runs of hidden systems:
K672, seq 1 (11 x 22):
-5,-21,-11,17,8,-17,-10,-4,19,-6,-1,-6,-8,10,-9,1,19,-4,-17,22,14,-4
8,-10,-14,-4,2,-11,16,-24,-11,11,8,-3,-5,-5,5,3,23,-9,5,10,29,12
-9,-20,19,-12,-12,15,-1,-16,-14,3,6,3,-12,-4,9,-8,26,10,-16,2,11,-14
25,-12,4,-2,14,13,-3,-27,-1,6,-18,-3,-16,18,2,-5,12,9,-9,-3,-8,-13
22,14,18,5,3,20,2,-28,-22,14,-13,1,-5,-9,16,10,-6,1,1,-8,-6,4
5,-2,38,13,0,19,-13,10,-4,4,-24,-2,-8,-6,12,2,-9,-12,2,-7,-13,-19
18,5,8,6,9,11,-22,8,7,7,-30,-16,12,8,3,9,-13,-27,2,-5,0,7
-18,11,16,0,-3,2,-10,-3,3,-10,-17,-17,26,-12,9,11,-9,-28,12,6,6,18
-25,-12,7,4,5,-17,-12,14,-1,-27,-12,-21,15,4,8,-11,6,-34,-5,4,-2,8
-22,-6,-17,-2,-4,-17,9,-5,-2,-19,4,-29,11,27,1,13,17,-22,-7,-3,5,22
-44,-18,-8,7,-5,-10,28,-22,-5,-12,2,-6,0,7,0,4,21,-4,-15,-11,6,17
K646, seq 2 (11 x 22):
5,-7,10,8,-20,-17,9,41,-7,4,3,7,-20,-14,19,-21,-17,-15,22,3,3,-2
5,-12,8,-27,-26,17,-1,27,22,-14,-6,-2,6,28,-17,-19,-4,12,-1,-4,1,-3
0,10,-9,4,-17,-15,-3,-15,23,-24,1,-6,22,4,1,-10,-11,9,-1,34,0,33
-14,-11,-29,-6,12,-33,3,8,-14,-21,27,-7,16,7,-13,-9,19,-11,-15,10,15,10
-14,-6,-19,-10,-2,3,32,-24,2,7,14,-4,2,8,-25,32,28,4,16,-7,27,8
2,-3,-14,-3,27,14,9,-48,-19,23,-15,6,3,-7,5,0,11,0,-28,-22,10,20
-8,-6,6,20,19,4,-19,-28,-8,22,-5,0,-36,-12,22,25,21,10,-18,-2,-11,-33
41,-2,31,20,5,11,3,6,-29,28,-18,0,-36,-7,25,4,-8,-19,18,-13,-9,-21
18,-1,48,-5,-35,32,-27,35,-3,11,-7,12,-13,-7,14,-15,-18,11,-12,-2,-9,-23
13,-8,42,19,-23,-4,-13,31,33,-29,-24,-1,3,0,5,-32,-29,-7,18,35,-14,0
3,5,2,-20,-23,-18,-28,52,10,-41,17,-20,40,20,-15,-18,-9,-21,1,32,11,13
K60, seq 3 (11 x 22):
14,17,-29,-1,-6,-13,-3,15,3,-8,42,27,-1,5,-20,-11,-20,54,-32,15,-20,-4
23,-7,-48,1,23,-31,51,-6,8,-5,18,17,-11,14,-35,-14,-3,26,26,-1,-6,5
22,7,-51,-26,7,-9,21,-36,-32,15,36,12,-9,10,6,-11,16,34,-35,-12,0,18
13,-9,-7,-8,2,10,56,-58,-7,17,7,20,-35,-3,-8,8,23,42,28,-7,-1,-12
45,5,3,-4,10,15,26,-34,-53,40,-7,14,-36,-15,42,-15,-6,6,1,-33,-14,4
34,19,25,-14,-40,43,17,-7,0,56,-1,26,-36,-29,20,16,-16,34,36,-8,8,-14
46,19,23,-9,15,34,8,19,-10,43,-31,45,3,-46,6,-38,-55,4,24,-25,-8,0
52,50,-4,-32,-16,22,-36,36,22,27,14,29,5,-24,4,-9,-54,48,24,20,-26,-17
21,31,-36,-36,24,-19,19,40,14,-6,16,42,36,-39,-26,-48,-52,23,55,8,-18,3
22,40,-58,-66,16,-16,-6,23,-17,-24,64,19,28,10,-23,-30,-16,63,-9,-1,-47,-16
-11,25,-65,-38,18,-29,79,-28,-4,-31,46,16,8,13,-34,-3,-3,61,51,-19,-44,6
K792, seq 4 (11 x 22):
9,-12,-41,-27,16,-6,6,-6,18,18,-5,18,-2,-1,-4,-36,-2,15,-10,-6,7,11
8,-1,-13,-29,-32,-3,-1,-12,18,5,14,-7,-19,8,19,-4,16,27,14,21,6,-5
26,-14,15,-17,-5,-2,29,-3,-16,-17,2,8,0,0,-3,-37,3,7,22,10,-2,0
31,25,25,-10,-29,26,0,-2,-17,1,11,0,-1,6,3,16,-13,22,4,3,-13,-3
11,8,22,8,20,6,17,0,-9,-3,-3,19,3,-26,-20,3,-11,5,34,3,-12,-25
19,25,-5,-14,4,16,-20,24,-11,23,5,13,2,-11,3,3,-26,9,-8,-20,-13,-10
-21,-1,-4,-14,12,1,-3,16,27,5,-7,4,-9,-16,-6,8,1,5,39,-6,-10,-35
-2,5,-21,-28,5,1,-5,23,1,-1,-7,5,5,7,13,-34,-22,7,-3,-26,-30,1
-17,6,-8,-9,-20,-10,7,11,24,-9,5,-14,-23,17,10,18,-1,17,32,-3,-30,-18
3,-8,-15,-2,7,-11,41,15,-8,-15,-2,9,-5,16,-9,-28,-21,10,8,-28,-29,7
7,15,-14,4,-30,7,17,-3,13,8,14,-1,-28,28,-1,31,-9,36,3,-13,-22,-2
K760, seq 5 (11 x 22):
19,35,-9,4,-36,-5,-18,20,8,-16,13,-5,18,21,11,-5,-43,22,-26,10,-28,35
-8,-7,29,32,-6,-3,45,1,15,-5,-6,33,-5,-34,-27,-5,-17,8,41,17,10,-8
1,5,-42,8,29,-38,-11,30,-17,-16,36,3,22,9,-29,-2,-1,-7,-35,4,6,9
24,24,-3,2,4,-9,10,-46,16,-10,1,-15,9,-7,-3,32,8,8,52,40,2,6
-9,-8,-43,-29,36,-4,26,-25,-25,22,10,25,10,-21,-5,-25,13,4,-15,-29,16,14
16,19,0,-10,-5,-3,-15,-26,-22,-7,34,-19,-29,13,23,29,26,33,-1,15,-35,-36
45,4,1,-25,11,31,25,4,-24,38,-24,10,-8,-3,6,-15,-19,-9,28,-46,-2,3
-18,26,14,-7,-17,31,-40,14,-4,14,26,20,0,-13,-2,24,-13,41,-43,-9,-16,-30
28,-5,24,6,30,7,-5,39,20,-5,-39,5,-11,-1,-13,-17,-28,-10,46,-11,-33,-39
-26,34,-23,-19,-22,-6,-34,55,14,9,23,13,37,-29,5,-5,-39,0,-12,4,9,21
-35,-6,27,-8,9,-9,16,6,28,-50,1,0,20,-14,-32,-3,7,3,59,26,-14,-34
K792, seq 6 (11 x 22):
19,7,-24,-12,8,-15,31,-14,-46,5,11,-15,-19,10,30,0,7,-8,14,-28,-20,9
-16,-15,19,4,-22,18,41,-11,-25,21,2,5,-41,1,12,20,15,6,12,-37,-3,-14
11,-21,29,30,6,25,18,-21,0,24,-38,28,-33,-10,9,-21,-17,15,-18,-23,-17,-6
19,5,14,41,-24,-1,-14,13,35,36,-23,21,-34,-23,23,-4,-37,12,1,20,0,4
2,-16,8,19,-19,-16,-13,63,38,6,-1,32,-4,-21,-20,-33,-31,4,5,29,18,-11
14,10,-8,-24,-22,7,-41,51,53,-19,5,0,30,27,-39,-12,-22,20,-8,27,6,-2
-1,26,-34,-38,13,-21,-5,5,35,-50,21,-14,54,16,-41,-1,-5,17,35,33,-11,9
13,35,-52,-58,16,-22,11,-4,-41,-35,59,-19,35,26,-14,10,15,19,12,-6,-24,5
6,9,-21,-47,24,9,46,-45,-53,-7,30,-23,-8,23,-10,41,48,8,42,-42,-14,-22
9,2,4,-24,24,35,58,-68,-66,34,-10,9,-28,-13,31,3,15,12,11,-68,-24,-3
8,-9,39,31,-6,28,23,-41,-28,63,-26,25,-83,-43,64,9,1,17,11,-30,-23,-32
K760, seq 7 (11 x 22):
-49,-2,13,4,8,5,0,-9,18,-7,-27,4,10,-26,15,-9,-11,-6,6,-9,-15,2
-39,-11,-13,6,-5,-31,2,32,-3,-18,10,-16,-14,7,16,1,4,-20,1,-13,-15,-6
-11,3,-3,-7,-33,0,25,7,11,-14,0,-26,4,28,-8,25,2,-10,23,-9,7,21
-25,-11,-16,8,-8,8,31,-20,18,-5,-8,7,5,19,-22,2,-2,19,-22,-18,2,26
7,-12,-18,35,-5,-24,15,-10,17,-1,2,2,-35,21,1,1,-1,23,-18,10,-14,1
40,-12,-16,12,-14,-8,17,9,5,25,6,10,-22,11,-12,0,0,2,4,14,31,12
30,-6,3,-4,-1,13,-16,-15,7,8,11,16,7,1,-29,-4,11,24,-28,26,30,-3
42,-7,9,7,30,-2,-25,-23,1,0,-17,8,1,-15,6,-32,0,2,-10,33,-1,-7
16,3,11,-8,5,-9,-28,1,-27,13,11,6,3,-41,32,-21,6,-16,-6,29,18,-3
-1,-1,35,-24,13,10,-20,-3,-35,-13,1,-14,20,-19,9,1,26,-29,9,6,10,-21
-19,13,12,-17,17,14,-20,-14,-27,-8,-20,-25,26,-8,27,5,1,-29,-9,-24,-19,9
K826, seq 8 (11 x 22):
-17,-1,-18,-24,4,5,7,-25,4,18,3,14,-13,-18,18,-11,6,28,0,-9,-8,-6
24,-8,2,1,-3,-1,3,-4,-10,15,-11,-1,-36,3,30,-18,-3,4,1,-8,-19,-9
9,4,13,-3,-40,11,-6,19,-9,3,3,0,-8,10,21,-12,-17,8,-19,-6,-7,13
-5,-7,24,16,-19,3,3,20,19,-14,-6,16,-5,0,-12,-18,-21,17,-7,9,-13,-4
20,12,-12,15,10,-13,-16,29,16,-2,-3,11,12,-2,-14,-10,-30,-2,-4,12,-6,6
0,6,-23,-10,-6,-22,7,32,9,-3,27,8,8,-8,-21,1,-6,1,21,13,18,-2
5,-5,-24,-33,25,-4,16,8,-6,-8,13,10,17,2,-27,-23,7,5,13,-10,4,-7
16,17,-27,-30,12,-1,25,-24,-9,-3,13,-2,4,5,0,3,3,20,30,-9,-17,2
2,7,-4,-8,4,-3,36,-21,-43,3,14,9,-13,-13,23,-10,0,7,9,-22,-20,6
5,12,11,-2,-11,22,9,-7,-30,14,7,12,-24,4,19,7,-12,29,-19,-35,-33,-13
2,4,23,24,-27,20,16,12,5,27,-20,19,-29,-6,16,-3,-35,16,-4,-25,-17,6
K60, seq 9 (11 x 22):
-7,-7,-17,10,4,-3,-12,-12,17,21,7,26,-13,-14,-1,-10,-1,30,-37,10,7,-4
31,-24,-13,4,14,-14,12,-7,20,6,-16,5,-28,7,1,-25,7,6,19,15,2,-10
31,4,-13,-24,-15,-3,-1,-14,-14,10,9,0,6,-2,22,-25,3,4,-8,17,18,28
17,-1,22,-14,-4,15,16,-25,-9,-7,12,16,8,-15,-19,-8,12,21,16,21,11,-13
42,19,9,-6,24,2,5,-12,-42,-1,1,-3,7,-7,7,0,-4,-10,14,-4,-14,-4
1,29,-1,-20,-11,13,4,-2,-17,16,22,2,4,-20,4,33,1,6,29,-5,7,-9
-12,8,7,-18,25,19,10,9,-17,13,-10,16,8,-24,-6,-2,-11,-2,17,-38,-16,-20
-3,28,-9,-16,-7,15,-16,11,12,10,-4,-5,-7,4,16,16,-22,19,9,-20,-40,-13
-28,7,-10,0,-11,-10,18,26,20,3,-5,17,-3,-19,8,-17,-34,10,20,-16,-20,7
3,-2,-15,-8,-12,-1,-5,38,8,-4,12,14,-10,17,-5,-25,-23,30,-28,-14,-26,-7
11,3,-34,8,-11,-14,31,4,33,-10,1,10,-1,22,-23,-12,-24,29,7,2,-13,23
K672, seq 10 (11 x 22):
-26,5,20,-11,3,15,-6,23,1,-4,12,31,27,-36,-29,-11,-13,11,-1,1,11,-15
10,11,-27,-9,33,-22,-33,16,19,-14,12,-5,7,3,-12,-1,0,7,1,21,-18,-27
3,21,-27,-32,4,-10,27,7,-20,2,26,4,13,-18,-2,1,-5,-1,42,-10,2,6
-34,3,-4,-29,-10,4,-4,27,-6,-12,27,15,3,-5,-3,-16,-6,27,-16,-18,-23,-20
13,9,-40,-6,15,-14,14,7,26,-2,3,7,-11,21,-18,-4,-18,30,12,-10,-33,-9
-3,28,-24,2,-11,-10,24,8,-10,19,26,29,-2,-28,4,2,-32,27,6,-10,-10,15
-5,-2,1,5,-20,-8,-7,45,24,4,18,26,-23,-9,-13,-9,-20,31,7,10,-7,-29
38,15,-37,-12,1,-9,-4,26,23,19,12,19,7,0,-26,-14,-25,19,8,13,16,10
6,27,-2,-21,-22,-6,-2,7,3,-7,40,26,22,-34,-12,-7,-12,33,17,36,10,-3
21,-3,-5,-20,14,-18,-3,38,-8,-21,32,23,10,-7,-30,-34,-3,17,7,23,-2,-27
26,31,-32,-38,11,0,2,11,-19,-9,49,7,22,5,-33,12,0,31,10,1,-5,-15
K826, seq 11 (11 x 22):
-19,-18,24,-18,21,25,-24,-22,21,-19,-15,16,29,-11,-33,-26,15,23,-23,18,2,-22
49,24,-2,12,25,-13,-19,-18,11,1,-19,-19,3,-6,11,18,-7,-18,40,33,-4,-1
-18,4,6,-21,-13,-14,-2,15,-47,-8,33,-10,23,-25,16,5,18,-36,6,6,31,10
-25,-8,24,-27,18,30,-5,-10,-3,-22,-5,-9,9,14,-27,21,28,9,5,-22,-18,-45
-1,16,0,10,18,7,9,-33,10,8,-45,-22,8,-2,21,19,-15,-28,28,-18,-14,27
-51,5,-5,12,-13,-20,-16,-6,-17,4,19,-10,-14,-24,45,19,13,-7,-23,2,-5,1
-12,-37,18,24,5,8,-7,19,6,4,-21,-14,-36,32,-6,12,17,-15,-22,-26,-5,-31
-12,-1,-10,9,-26,11,-16,-7,45,8,-34,-20,11,25,3,9,-10,-9,-22,1,16,42
-27,-23,-3,33,-4,-37,-12,-11,32,-16,4,4,-9,-13,2,-13,18,2,-17,52,16,3
38,-16,-13,12,26,-18,-28,9,-4,-10,3,-18,4,28,-25,3,23,-23,-28,23,24,-4
11,0,-1,-16,-19,5,15,-24,4,-13,14,-16,30,16,-34,26,28,-4,16,27,46,22
K646, seq 12 (11 x 22):
22,-16,32,34,-10,11,28,-39,-12,-17,-1,-3,-10,23,-28,18,21,12,-13,18,13,4
27,-1,25,29,6,13,-21,-15,-31,9,3,4,16,-8,-13,13,8,-17,-46,19,37,13
-14,-24,36,24,3,5,-18,1,8,17,-11,10,-9,-32,-9,16,23,-23,0,24,48,-24
17,-16,35,-17,13,25,-26,0,0,11,-42,-17,15,-8,6,-6,15,-46,18,5,31,-6
-33,1,33,-25,-25,16,-41,-2,5,-2,-16,-22,15,-26,42,-2,11,-23,6,16,11,-2
-36,-23,24,-2,-11,-13,0,13,-2,-26,-27,-34,0,3,37,-18,8,-48,19,-6,-12,6
-32,0,3,-18,-45,7,-7,24,1,-18,-5,-43,5,40,24,19,5,-25,-7,-24,-5,23
-38,-15,-18,20,-44,-17,25,1,20,-1,-15,-18,-12,21,31,-7,-10,-18,-15,-13,5,52
-9,-34,-39,5,-24,-19,1,11,18,4,-4,-25,-30,55,13,-6,17,-7,-44,-13,10,25
25,-17,-32,15,-44,-19,20,-19,17,26,6,-14,-41,32,20,8,18,7,-11,20,34,33
35,-42,-13,1,-20,-10,12,-17,-17,20,7,7,-33,21,15,-38,33,8,-46,16,40,18

runs to name:
seq 13 (2 x 22):
25,22,-31,22,53,-12,6,-1,-18,33,7,31,-5,-29,-16,11,-24,4,4,-14,-6,-4
10,12,-9,-19,29,20,-9,15,2,35,10,33,-17,-26,-20,9,-6,33,11,-19,-13,-52

K646
seq 14 (2 x 22):
36,14,-10,14,-4,-19,53,-10,-37,-8,25,24,10,-11,-12,-24,-24,10,9,7,2,39
-16,-12,-5,-6,14,11,-5,-1,0,-12,31,23,11,13,-57,5,20,43,-48,-1,6,-28

K646
seq 15 (2 x 22):
-27,11,-18,-5,-7,-49,-27,38,-8,-2,31,-11,-11,-34,45,-7,0,-18,19,25,-6,-14
-34,-27,-2,-53,-17,11,11,45,9,-19,8,-9,14,23,-24,-19,20,-7,12,-27,12,-15

K60
seq 16 (2 x 22):
-2,5,1,23,-12,-17,-3,6,2,7,19,5,-30,-11,11,20,0,16,2,17,-5,-17
36,-11,8,0,3,5,18,22,-16,7,-9,9,-7,8,-12,-21,-10,-9,9,-14,6,-1

K646
seq 17 (2 x 22):
-25,-7,22,-7,-6,20,15,-29,46,-38,-27,2,31,10,-39,-6,-2,22,16,15,-5,5
-19,-8,-41,22,16,-50,13,1,1,-15,5,12,0,-6,19,-46,-19,1,-29,6,-19,31

K760
seq 18 (2 x 22):
-22,1,0,-1,-15,-16,2,-4,-7,-15,15,-16,9,-7,10,14,14,-16,10,17,13,11
-21,-17,21,-3,6,7,-2,5,-21,-13,2,-8,7,5,-10,7,21,-16,-13,-14,6,-14

K60
seq 19 (2 x 22):
-12,-17,8,7,-24,1,31,-31,-21,0,16,0,-24,10,7,12,30,15,-13,-1,12,3
19,-9,19,17,9,27,-5,-36,-11,11,-21,5,-6,10,-1,-2,3,12,-44,-10,-2,6

K826
seq 20 (2 x 22):
-39,11,-14,6,32,-17,-19,-16,13,-11,12,-1,4,-21,-4,25,14,8,1,12,-18,-28
4,0,-35,-27,20,-19,15,6,-1,6,-7,-17,-9,4,16,-5,4,-21,43,-16,-11,-1

K760
seq 21 (2 x 22):
-14,-20,15,3,-5,6,3,-28,-5,-12,13,1,-2,7,-20,8,34,17,-24,16,15,-12
21,-12,11,22,22,-7,13,-26,-20,-2,-20,-21,-13,13,7,11,16,-25,8,-2,-2,2

K60
seq 22 (2 x 22):
23,-2,-27,-10,21,-6,6,-3,-18,10,1,-1,-5,13,1,-7,2,-5,-10,-18,-1,7
-1,1,-4,-15,-30,7,23,-16,-4,3,18,1,-11,7,2,7,8,25,7,-3,4,7

K826
seq 23 (2 x 22):
19,-8,7,-2,-1,8,-11,33,-13,9,4,-1,-12,15,-12,3,2,-7,-10,-12,7,-20
3,14,-3,-16,4,23,-6,-15,18,6,-9,-1,19,2,-22,20,-3,10,7,-3,7,2

K672
seq 24 (2 x 22):
-30,-3,22,-4,-23,22,18,4,15,-2,-10,14,10,-12,-12,0,-14,13,10,-13,2,4
4,-3,-15,21,21,-20,-26,7,20,-4,-9,3,1,6,1,-17,-14,0,-33,13,-14,1

K672
seq 25 (2 x 22):
-12,-19,15,23,11,-3,14,-42,-18,-19,-11,-11,1,10,4,-2,22,-9,-23,3,-2,12
11,10,8,28,2,9,-15,-34,-10,3,-1,-14,-5,13,2,40,11,4,-32,6,-1,5

K826
seq 26 (2 x 22):
13,-20,31,-41,-21,43,-17,-14,5,1,-11,-8,19,11,-16,-14,30,2,-14,9,38,-4
11,17,33,-10,7,13,-21,-45,-1,-21,-16,-8,35,-27,16,-13,-2,-2,11,39,-4,9

K792
seq 27 (2 x 22):
6,43,-20,-26,-13,-23,-10,0,-16,-17,21,-16,24,-17,45,-12,-23,-4,22,18,-27,30
-39,-2,11,-29,-19,1,24,29,-18,-24,47,23,10,-16,-27,-3,9,26,17,-7,-2,-29

K60
